Some points, one per row:
-1.342 -1.112 -0.846 -0.943 -0.918 -0.936 -1.165 -1.238 -1.264 -1.448 -1.488 -0.664 -1.220 -1.226 -1.046 -1.475
-0.284 0.268 -0.267 -0.596 -0.469 -0.156 -0.642 -0.433 -0.696 1.207 -0.272 0.946 0.126 -0.018 0.155 -1.014
1.473 1.007 1.526 2.135 1.857 1.981 1.888 1.589 2.238 1.934 1.580 1.554 0.802 2.177 1.804 1.195
-1.716 -0.080 -0.726 -1.539 -1.013 -1.098 -0.636 -2.006 -1.295 -0.270 -1.025 -1.196 -0.632 -1.511 -0.480 -2.636
0.070 0.275 0.313 -0.553 1.325 0.923 0.666 0.323 0.113 -0.908 0.502 1.185 -0.031 1.077 -0.482 0.061
-1.041 -0.592 -1.854 -0.957 -1.692 -1.003 0.101 -0.457 0.496 -0.906 -1.584 -1.029 -1.323 -0.856 -0.679 0.295
-0.445 -1.389 -0.647 -1.353 -0.536 -1.123 -0.643 -1.417 -1.700 0.776 -0.302 0.481 -0.319 -0.279 0.030 -1.369
-0.352 -0.225 -0.327 0.548 -0.300 0.295 0.038 0.242 0.201 0.064 0.030 -0.384 -0.387 0.497 0.148 -1.055
1.317 1.285 1.866 2.244 1.684 2.071 1.670 1.594 1.575 0.298 1.447 1.360 2.143 1.618 1.371 1.557
1.909 -1.467 1.539 -0.559 0.493 -0.205 -0.550 1.270 0.038 0.314 0.575 0.044 0.482 0.519 0.634 -0.334
0.127 1.467 0.282 -0.058 0.071 0.654 -0.119 -0.003 0.288 0.042 -0.224 0.374 -0.459 0.185 0.277 -0.194
1.017 1.364 1.349 2.024 0.636 1.282 2.707 1.925 2.067 1.729 1.606 1.553 0.861 1.234 2.342 2.736
-0.642 -0.256 0.689 -0.529 -0.450 -0.364 -0.974 -0.438 0.572 -1.436 -0.692 -0.457 -0.431 -0.211 0.090 0.361
1.183 -0.065 1.555 -0.283 -0.044 0.125 -0.095 0.864 -0.450 -0.584 -0.129 -0.129 1.301 1.119 0.564 -0.227
0.651 0.737 1.287 0.423 0.625 0.365 1.569 0.572 1.557 0.181 0.329 0.640 0.317 1.003 -0.095 0.560
0.308 -0.175 -0.911 -0.060 0.058 -0.634 -0.535 -0.519 -0.238 -1.000 -0.583 -1.057 -0.727 -0.176 -1.331 -0.631
0.669 0.052 -0.345 0.191 0.925 0.490 -0.387 -0.296 -0.641 0.599 0.586 1.112 0.729 0.679 0.979 -0.073
0.317 0.483 0.073 0.727 1.117 0.029 -0.150 -0.794 0.414 0.718 -0.104 0.608 0.099 0.232 0.056 -1.127
0.871 0.367 0.421 0.288 1.120 1.269 1.498 0.732 0.837 0.087 0.598 1.030 0.313 1.089 0.496 0.532
-0.012 -0.761 0.502 0.651 0.325 0.758 -0.326 -0.499 -0.135 0.608 0.348 0.774 -0.444 -0.211 -0.271 -0.388
0.104 -0.718 -0.017 0.270 -0.127 0.265 -0.095 0.609 -0.158 -0.206 0.639 -0.942 0.337 0.299 -0.259 0.209
-0.017 -0.578 0.388 -0.186 0.648 0.604 0.304 -0.171 -0.694 -0.346 0.218 0.074 0.757 0.594 -0.434 0.405
0.044 -1.074 -0.372 0.136 -0.628 -0.196 -0.134 -0.149 -0.162 -0.783 -0.475 -0.744 -0.294 -0.473 -0.979 -0.864
1.083 0.828 0.587 0.743 0.310 -0.172 1.127 0.275 1.962 0.707 0.921 0.701 0.258 -0.095 -0.469 1.141
-0.185 0.533 -0.185 0.122 0.234 0.181 1.397 0.657 0.393 -0.325 0.271 0.433 0.137 0.118 0.825 0.485
0.401 1.007 0.457 0.378 0.633 0.510 -0.230 0.051 0.756 -0.283 0.847 -0.356 0.431 -0.089 0.587 0.681
-0.420 -0.662 -0.073 -0.792 -0.623 -0.387 -0.695 -0.707 -1.055 -1.060 -0.954 -0.841 -1.109 -0.404 -1.366 0.116
0.883 0.088 0.173 0.553 0.017 -0.212 -0.177 0.453 -0.775 0.644 0.814 0.954 0.657 0.797 0.875 0.256
-0.178 -0.569 -0.090 -0.176 0.447 0.194 -0.601 -0.208 -0.228 -0.999 -0.102 -0.357 -0.409 -0.012 -1.111 0.023
-0.192 1.563 0.065 1.092 -1.604 -0.711 -0.060 2.845 1.488 0.398 -0.914 1.695 -0.545 -0.758 1.090 2.582
0.155 1.667 0.368 0.574 -1.231 -0.943 -1.634 1.072 3.155 0.743 -0.708 1.729 0.640 0.722 -0.094 0.932
-0.600 1.052 -1.409 1.364 -0.440 0.187 0.109 1.728 1.245 0.834 -0.793 0.918 -0.428 0.400 1.571 1.738
0.685 0.452 0.589 -0.587 -0.455 0.348 0.586 -0.585 0.365 0.722 0.607 -0.160 0.372 0.807 0.974 -0.262
-1.214 -1.077 -1.637 -1.898 -1.850 -1.515 -1.322 -1.772 -1.574 -1.960 -1.029 -1.984 -0.969 -0.692 -0.528 -1.791
0.912 0.554 0.574 1.009 0.470 1.148 0.563 -0.121 1.008 -0.176 0.250 0.566 0.488 0.713 0.377 0.438
10 more points follow, each with its number after it:
1.889 0.354 1.434 0.877 0.747 0.769 1.053 0.794 0.258 1.847 0.505 1.186 0.721 1.019 0.577 0.184 0
-1.169 -1.693 -0.607 -1.547 -0.417 -0.043 -0.929 -0.814 -0.712 -1.310 -0.166 -1.822 -0.930 -1.093 -2.134 -1.214 1
-2.850 -2.437 -1.600 -2.155 -2.532 -2.234 -1.853 -1.404 -2.512 -1.564 -1.979 -1.243 -1.648 -1.562 -1.359 -2.107 2
-0.240 0.250 -0.347 -0.534 -0.804 -0.318 -0.104 -0.974 -0.044 -0.727 -0.759 -0.552 -0.810 -0.319 -0.565 -1.311 3
2.324 0.662 1.890 0.760 1.490 1.366 0.868 1.797 1.279 1.240 1.077 0.680 1.559 1.099 1.330 1.345 4
-0.782 -0.408 -0.277 -1.437 0.666 -0.340 -1.870 -1.775 -0.811 1.986 -0.708 -0.715 -0.493 -0.903 -0.528 -2.205 5
-0.157 -0.098 -1.737 -0.559 -1.061 -0.464 1.378 -0.043 0.941 -0.921 0.549 -0.151 -0.871 0.288 0.433 0.233 6
-0.843 -0.680 -0.993 -0.344 0.032 -0.715 -1.006 -0.627 -0.777 -2.135 -0.670 -0.196 0.145 -0.889 -1.186 -0.644 7
-1.018 -1.409 -1.284 -1.922 -1.245 -1.412 -1.473 -1.959 -1.611 -0.820 -1.394 -2.160 -0.957 -1.820 -0.757 -1.890 8
-0.001 0.573 -0.008 -0.635 -0.088 -0.436 0.246 -0.864 -0.057 -0.451 0.292 0.431 -0.431 0.320 0.078 -0.398 9
Which of these numbered points is nearest to each point below, ignoring the direction in which the first points spread most? Its number follows each.
-0.599 -0.492 0.384 0.003 0.509 0.963 0.296 0.273 0.739 -0.646 0.966 0.307 -0.681 -0.358 -0.020 0.402 > 1
-1.890 -1.251 -0.958 -2.329 -0.477 -1.365 -1.973 -2.680 -1.398 0.439 -1.399 -1.906 -1.200 -1.838 -2.016 -2.752 > 5
1.101 1.737 1.112 1.314 1.837 1.768 1.043 1.071 0.377 0.733 1.796 1.047 1.339 1.532 1.108 0.939 > 9
0.387 1.910 -0.006 1.516 -0.277 0.003 1.196 1.317 2.334 0.176 0.402 1.045 -0.240 0.057 1.700 2.773 > 6
-2.801 -2.647 -2.639 -1.908 -0.733 -2.742 -3.049 -2.818 -3.126 -3.036 -2.700 -1.999 -1.956 -2.725 -2.527 -2.516 > 7
1.622 0.516 -0.129 0.555 -1.444 0.258 1.273 -0.747 0.488 -0.596 -0.956 -0.927 -0.028 1.586 -0.750 -0.735 > 3
-0.887 -0.445 0.162 0.688 0.249 -0.159 -0.060 0.447 0.574 -0.219 0.487 -1.032 -0.988 -0.408 -0.569 1.045 > 1
-2.547 -0.842 -1.523 -0.802 -1.890 -1.909 -1.670 0.522 -0.574 -0.574 -2.758 0.263 -1.637 -2.646 0.422 1.087 > 2
-0.459 -0.372 -0.177 -0.893 -0.365 -0.884 -0.520 -1.228 -0.520 0.129 -0.587 -0.953 -0.300 -1.611 0.158 -1.359 > 8
-1.323 0.420 -0.054 0.632 -0.760 -0.354 -0.245 1.880 0.909 0.868 -1.130 0.889 -0.089 -1.262 0.955 2.250 > 2
1.093 1.771 0.926 1.440 1.247 1.082 1.986 1.433 1.157 0.983 1.317 1.835 1.112 1.253 0.744 1.451 > 9
-0.596 -0.493 -0.443 -0.669 -0.242 -0.436 -0.676 -1.270 -0.468 0.403 0.233 -0.512 -0.543 -1.077 0.407 -1.287 > 8
0.311 0.342 -0.418 -0.480 0.639 0.088 1.294 1.475 -0.110 0.697 0.372 0.389 0.752 -0.589 1.267 1.100 > 8
-0.719 -0.339 0.449 0.625 0.209 0.219 -0.026 -0.291 1.085 -0.190 0.012 -1.183 -0.628 0.657 -0.973 0.563 > 1
2.460 -0.601 0.103 0.816 -0.824 -0.142 -0.096 0.228 -1.653 1.196 0.762 -1.057 0.645 1.053 -0.816 -1.094 > 0
-0.969 0.704 -0.193 0.623 -0.878 -0.135 0.248 2.197 1.383 1.270 -1.056 1.135 -0.236 -0.936 1.567 1.860 > 2
-0.639 0.905 0.357 0.939 1.122 0.420 0.502 0.368 0.348 1.476 0.834 1.075 0.707 1.267 0.472 0.559 > 9
-1.028 0.305 -1.100 -0.066 -2.007 -1.640 -1.065 0.751 0.132 -0.370 -2.558 -0.015 -0.972 -1.555 0.172 1.462 > 2
-0.062 -0.084 0.227 -0.102 1.068 0.591 0.552 0.580 -0.402 -0.745 0.338 -0.472 -0.209 0.247 -0.817 0.066 > 1
-1.317 -0.512 0.419 -1.561 -0.010 -0.437 -0.519 -0.982 -0.333 0.044 -1.094 -1.507 0.049 -1.104 -0.016 -1.565 > 8
-1.797 -1.692 -2.334 -1.739 -1.438 -1.134 -1.661 -1.847 -1.605 -2.402 -1.663 -1.847 -1.435 -1.717 -2.283 -1.498 > 7
-0.398 -1.025 0.528 0.359 -0.599 0.630 -0.111 -0.639 -0.181 -0.897 -0.230 -0.864 -0.087 -0.072 -1.055 -0.559 > 1
0.673 -1.309 -0.214 -1.044 -0.330 -0.847 -1.617 -0.408 -0.973 -0.432 -0.687 -1.034 0.157 -0.893 -0.797 -0.907 > 4
-0.616 -0.499 -0.343 -0.850 0.242 -0.587 -0.877 -1.615 -0.569 0.316 -0.821 -0.807 -0.609 -0.219 0.207 -1.525 > 8
0.082 0.185 1.451 0.470 1.219 0.088 -0.373 -0.729 0.197 2.400 1.170 1.080 1.287 0.267 0.250 -0.643 > 5
-1.541 -0.509 -1.101 -0.378 -1.318 -0.136 -1.125 -0.834 -0.298 -1.508 -0.281 -1.791 -1.029 -0.146 -1.189 0.170 > 1
-1.380 0.537 -0.466 0.126 -0.939 -0.910 -0.209 1.595 0.392 0.545 -1.280 0.170 -0.918 -1.054 1.391 2.300 > 2
-0.541 -1.563 -0.581 -1.164 -1.250 -0.950 -1.000 -1.442 -0.904 -1.711 -0.525 -2.201 -1.155 -1.273 -0.838 -0.603 > 8
-0.938 -0.595 0.043 -1.732 0.391 -0.762 -1.157 -1.925 -1.324 1.155 -0.755 -0.663 -0.620 0.020 -0.325 -2.278 > 5
-0.319 0.520 0.974 0.643 0.634 -0.449 0.235 0.936 0.880 -0.664 0.187 -0.100 0.415 1.283 -0.123 0.907 > 7
0.330 -1.147 0.012 -0.255 -0.152 -0.004 -0.334 -0.318 -0.704 -1.284 0.482 -0.914 0.123 0.231 -0.749 -0.322 > 1
0.168 -0.024 -0.783 0.111 -2.078 -0.606 0.044 -1.278 -0.304 -0.706 -0.050 -1.450 -0.895 0.019 -1.391 -0.676 > 3
1.082 0.601 0.567 2.034 -1.273 -0.378 1.547 0.185 2.845 0.384 1.322 -0.265 0.033 1.004 -1.769 0.731 > 3
-0.281 1.053 0.110 0.745 -0.154 0.048 0.992 1.731 1.317 0.299 0.099 1.292 0.368 0.146 1.740 3.046 > 2
1.522 1.969 1.891 2.140 2.334 1.211 1.542 0.576 1.186 0.870 1.702 1.509 1.237 1.588 0.796 1.020 > 9
1.338 -1.810 -0.977 -0.065 -1.923 -1.298 -0.967 -1.234 -2.257 -0.183 -0.251 -2.218 -0.344 -0.011 -0.916 -2.383 > 0
-0.281 0.322 -0.208 -0.162 -0.899 -0.800 -0.228 -0.001 -0.101 -0.481 -0.482 -0.671 -0.887 -0.202 -0.807 -0.142 > 3
-0.449 -0.189 -0.234 -0.485 -0.297 0.051 0.015 -0.682 -0.430 -0.827 0.615 -0.205 0.046 -0.164 -0.529 -0.425 > 9
2.300 0.741 2.018 1.416 2.116 1.865 1.505 1.678 1.436 1.151 1.918 0.825 2.099 0.873 1.219 1.483 > 4
-1.841 -0.259 -1.343 -0.343 -0.473 -1.100 -0.564 1.089 0.136 -0.578 -2.406 0.102 -0.607 -1.065 0.333 1.059 > 2
-1.146 0.578 -1.248 0.065 -1.578 -0.836 -0.820 1.510 0.908 -0.025 -2.010 0.026 -0.853 -1.566 0.112 1.595 > 2
2.260 1.110 2.358 1.547 2.166 2.236 0.932 2.168 1.343 1.592 2.159 1.226 2.016 1.618 0.892 1.404 > 4
-2.241 -0.497 -0.901 -2.573 -0.237 -0.431 -1.461 -1.814 -0.784 0.703 -0.690 -1.216 -1.004 -1.547 -0.956 -2.219 > 5
-0.197 -0.267 0.147 -0.244 0.126 -0.479 -0.437 -0.440 -0.238 -0.627 0.089 -0.652 -0.485 -0.362 0.209 -0.855 > 8
-1.035 -0.390 -1.158 0.319 -1.520 -1.455 -1.937 0.975 0.836 -0.102 -1.611 -0.247 -1.009 -1.689 0.552 1.433 > 2
-1.272 0.086 0.238 -1.566 0.886 -0.284 -0.690 -0.911 -0.446 0.685 -0.440 -0.911 0.353 -1.544 -0.556 -2.134 > 5
-0.468 -1.393 1.520 0.293 -0.010 0.233 -0.645 -1.086 0.003 2.088 0.113 0.533 0.033 -0.486 0.443 -0.922 > 5
1.472 0.160 0.402 -0.578 1.609 0.529 0.197 1.653 0.480 0.620 1.666 0.439 0.874 0.994 0.024 0.564 > 4
-0.102 -0.747 0.542 -0.034 -0.451 0.297 -0.718 0.028 -0.609 -1.232 0.461 -1.179 -0.076 0.184 -0.132 0.189 > 1
